[[ 20.6 -17.4  25.2]
 [ -7.5  59.5 -44.2]]
=>
[[ 20.6  25.2]
 [ -7.5 -44.2]]

[[-67.6   9.8]
 [-60.0 -12.4]
 [-29.4  -4.8]]
=>
[[-67.6]
 [-60.0]
 [-29.4]]

[[  4.8  -6.9  -0.9]
 [ 82.5  34.9   8.9]
 [  7.4  -1.2  -5.0]
 [ 14.6  -1.8   1.4]
 [  6.3  -4.4  -2.7]
 [ 24.1  12.3 -13.9]
 [ 13.7  -1.4   0.1]
 [-13.8   3.7   1.3]
 [  4.6   1.0   1.7]]
=>
[[  4.8  -0.9]
 [ 82.5   8.9]
 [  7.4  -5.0]
 [ 14.6   1.4]
 [  6.3  -2.7]
 [ 24.1 -13.9]
 [ 13.7   0.1]
 [-13.8   1.3]
 [  4.6   1.7]]

[[ 27.7  -0.3 -17.2  -0.3 -71.4 -41.0  49.7 -10.3 -41.7  46.7 -25.4]
 [ 31.4  43.1  23.2  23.7  27.9 -22.4 -74.8  32.4 -32.5  68.6  64.3]]
=>
[[ 27.7 -17.2 -71.4  49.7 -41.7 -25.4]
 [ 31.4  23.2  27.9 -74.8 -32.5  64.3]]

[[ 8.1  0.5 28.9  4.7  2.1  2.3  4.5  3.3  9.6 44.8  7.2  4.3 22.2 14.2
   6.1 78.9]
 [ 3.5  1.4 37.9  6.8  6.3  0.9  7.7  6.0 10.4 66.2  9.7  3.0 10.5  1.4
   5.6 64.6]
 [ 8.3  2.9 22.9 11.0  7.0  2.0 10.8  3.2 13.7 67.9  7.1  4.7  4.7  1.6
   3.2 70.9]]
=>
[[ 8.1 28.9  2.1  4.5  9.6  7.2 22.2  6.1]
 [ 3.5 37.9  6.3  7.7 10.4  9.7 10.5  5.6]
 [ 8.3 22.9  7.0 10.8 13.7  7.1  4.7  3.2]]

[[ 27.2 -31.2  27.6  40.5  10.0 -54.2 -58.1 -44.0 -38.5 -14.6  40.4 -22.5]
 [  6.6 -77.3  -5.2  25.3  39.0 -28.7 -46.3 -33.5 -30.1 -19.5  31.2 -28.1]
 [-21.8  10.4  17.9 -21.6  41.2 -76.8  -4.9   8.6  -2.9  65.3 -18.1  -5.2]]
=>
[[ 27.2  27.6  10.0 -58.1 -38.5  40.4]
 [  6.6  -5.2  39.0 -46.3 -30.1  31.2]
 [-21.8  17.9  41.2  -4.9  -2.9 -18.1]]

[[ 31.2 -62.8  50.8  35.6 -47.2 -51.5]
 [ 41.6 -20.9 -18.4 -59.8  28.5 -46.4]
 [ -3.7 -59.4  71.8  37.7 -19.7  39.5]
 [-26.1 -15.3  40.8  35.7  -9.4  59.9]
 [ 41.0 -72.1  31.3 -79.4  61.4  18.8]
 [ 42.9 -71.0  28.6 -81.0  60.3  14.9]]
=>
[[ 31.2  50.8 -47.2]
 [ 41.6 -18.4  28.5]
 [ -3.7  71.8 -19.7]
 [-26.1  40.8  -9.4]
 [ 41.0  31.3  61.4]
 [ 42.9  28.6  60.3]]
---
[[-78.3  45.7]
 [-80.5  39.8]
 [-76.6  34.7]]
=>
[[-78.3  45.7]
 [-80.5  39.8]]

[[ -9.9  28.6 -17.7]
 [ -1.1 -67.0 -33.0]
 [  1.3  12.6   9.0]
 [ -5.1  -3.3 -21.5]
 [ -0.3  44.5  12.9]]
=>
[[ -9.9  28.6]
 [ -1.1 -67.0]]

[[-59.1  53.1  43.3 -71.8]
 [ -7.2  73.4  31.2 -50.3]
 [-25.5  39.5  37.1 -69.0]
 [ 26.3 -23.5  25.6  83.6]]
=>
[[-59.1  53.1]
 [ -7.2  73.4]]

[[  4.0 -11.3  -1.5  -9.4   0.0]
 [ 10.2 -54.1  78.5 -13.1  48.0]
 [ 19.0  -6.9 -18.1 -13.5 -15.7]]
=>
[[  4.0 -11.3]
 [ 10.2 -54.1]]

[[-24.7 -29.4  19.8 -22.0 -46.5]
 [-28.9  48.1  60.9  24.0 -60.0]]
=>
[[-24.7 -29.4]
 [-28.9  48.1]]

[[ 51.4  66.1]
 [-21.4 -19.4]
 [-32.2  34.7]
 [ -2.6  -0.8]]
=>
[[ 51.4  66.1]
 [-21.4 -19.4]]

[[-47.3  47.3]
 [-12.4 -67.5]
 [-54.2 -38.2]]
=>
[[-47.3  47.3]
 [-12.4 -67.5]]
